B = [130, 130, 134, 152, 130, 124, 139, 139]
B[-8] -> 130
B[-6] -> 134
B[5] -> 124

W =
[[142 141 103 136 118]
 [149 137 102 124 127]
 [116 122 140 140 117]
 [146 137 105 130 127]
 [127 132 124 136 115]
 [119 130 134 140 112]
 [113 119 143 141 116]
 [124 121 134 133 126]
 [120 114 144 125 131]
 [141 129 117 131 130]
 [117 120 142 132 122]
 [126 133 125 136 115]
 [112 131 143 142 111]
 [130 133 123 130 124]
 [122 116 142 121 134]
 [149 132 110 117 138]]
W[0,-5]: 142
W[3,-5]: 146
W[4,2]: 124
W[11,-5]: 126
W[-12,0]: 127
W[-3,-3]: 123
W[10,4]: 122
W[15]: [149, 132, 110, 117, 138]
W[1,3]: 124
W[4,-1]: 115
W[-7,-5]: 141
W[13]: [130, 133, 123, 130, 124]
W[-4,2]: 143
W[-15,-1]: 127
W[:, -2]: [136, 124, 140, 130, 136, 140, 141, 133, 125, 131, 132, 136, 142, 130, 121, 117]
W[-10,-1]: 116
W[3,-1]: 127
W[-13]: [146, 137, 105, 130, 127]
W[-12]: [127, 132, 124, 136, 115]
W[:, 0]: [142, 149, 116, 146, 127, 119, 113, 124, 120, 141, 117, 126, 112, 130, 122, 149]
W[12]: [112, 131, 143, 142, 111]
W[-10,1]: 119
W[-4,0]: 112
W[0]: [142, 141, 103, 136, 118]
W[10,2]: 142
W[-8,-5]: 120
W[:, 4]: [118, 127, 117, 127, 115, 112, 116, 126, 131, 130, 122, 115, 111, 124, 134, 138]
W[:, 1]: [141, 137, 122, 137, 132, 130, 119, 121, 114, 129, 120, 133, 131, 133, 116, 132]
W[-9,4]: 126
W[10,-2]: 132
W[-6,0]: 117
W[8,-2]: 125
W[7,-2]: 133
W[0,2]: 103

data =
[[126 155 116 126 129 119 149 120 145 121 114 114 135]
 [124 123 143 124 127 126 139 139 135 122 127 126 116]
 [126 119 143 127 129 131 130 138 126 130 130 132 116]]
data[0,0] = 126
data[1,10] = 127
data[0,7] = 120
data[:, 1] = [155, 123, 119]
data[:, 4] = [129, 127, 129]
data[1,3] = 124
data[:, 9] = [121, 122, 130]
data[0,1] = 155
data[2,10] = 130
data[1,12] = 116
data[0,5] = 119
data[:, 8] = [145, 135, 126]
data[0] = [126, 155, 116, 126, 129, 119, 149, 120, 145, 121, 114, 114, 135]
data[1,7] = 139
data[0,9] = 121

grid =
[[116 138 136 119 134 126 148 115 120 122 125 108 124 124 136 107]
 [112 128 130 132 123 153 140 130 139 138 124 108 142 118 130 127]
 [155 116 125 115 124 123 128 127 136 125 128 108 133 116 130 126]
 [134 130 140 139 126 105 127 158 147 147 135 108 128 121 127 124]
 [152 119 128 120 132 107 125 138 139 126 130 108 122 118 127 132]
 [133 127 138 121 126 151 142 140 124 129 127 108 133 125 124 130]
 [115 125 128 139 130 135 122 138 154 143 124 108 132 129 126 131]
 [136 133 139 125 131 113 146 128 118 127 131 108 121 107 128 125]
 [151 128 128 112 116 130 132 132 103 115 135 108 137 131 131 133]
 [136 133 124 129 122 116 117 130 100 119 132 108 124 142 126 140]
 [135 123 130 139 140 130 130 124 123 129 130 108 112 115 116 153]]
Indices start at 0.
(0, 0)	116
(7, 7)	128
(5, 6)	142
(0, 15)	107
(1, 0)	112
(9, 4)	122
(8, 6)	132
(1, 2)	130
(5, 9)	129
(6, 4)	130
(5, 10)	127
(10, 4)	140
(5, 3)	121
(2, 13)	116
(10, 0)	135
(6, 0)	115
(7, 4)	131
(8, 8)	103
(5, 1)	127
(6, 11)	108
(4, 13)	118
(9, 8)	100
(5, 14)	124
(6, 6)	122
(10, 2)	130
(6, 12)	132
(9, 3)	129
(5, 11)	108
(4, 14)	127
(6, 8)	154
(6, 1)	125
(0, 14)	136
(3, 12)	128
(0, 2)	136
(9, 9)	119
(9, 0)	136

A =
[[127 131 127 129 129 131 123 135 128 120 132 126 130 122 123]
 [121 129 129 131 125 125 129 129 126 125 132 128 130 127 127]
 [134 129 130 133 134 129 129 129 130 126 132 129 133 122 126]
 [118 131 131 131 127 126 120 135 130 127 127 122 124 125 131]
 [124 133 129 130 123 127 134 132 124 127 135 129 129 132 126]
 [129 127 128 127 123 120 128 128 128 125 129 127 129 121 128]
 [119 126 132 127 125 122 128 130 127 125 129 127 132 128 128]
 [120 120 111 123 131 124 141 139 142 133 136 127 103 109 130]]
Rows and columns are counted from 0.
row 0 col 0: 127
row 4 col 13: 132
row 1 col 5: 125
row 2 col 8: 130
row 3 col 12: 124
row 1 col 13: 127
row 2 col 6: 129
row 5 col 9: 125
row 6 col 5: 122
row 4 col 5: 127
row 4 col 3: 130
row 6 col 13: 128
row 7 col 4: 131
row 6 col 3: 127
row 6 col 7: 130
row 5 col 14: 128
row 6 col 12: 132
row 4 col 2: 129
row 3 col 6: 120
row 7 col 7: 139
row 2 col 4: 134
row 2 col 2: 130
row 1 col 2: 129
row 4 col 7: 132
row 1 col 0: 121
row 0 col 5: 131
row 4 col 11: 129
row 7 col 10: 136
row 0 col 14: 123
row 3 col 8: 130
row 2 col 13: 122
row 2 col 10: 132
row 1 col 14: 127
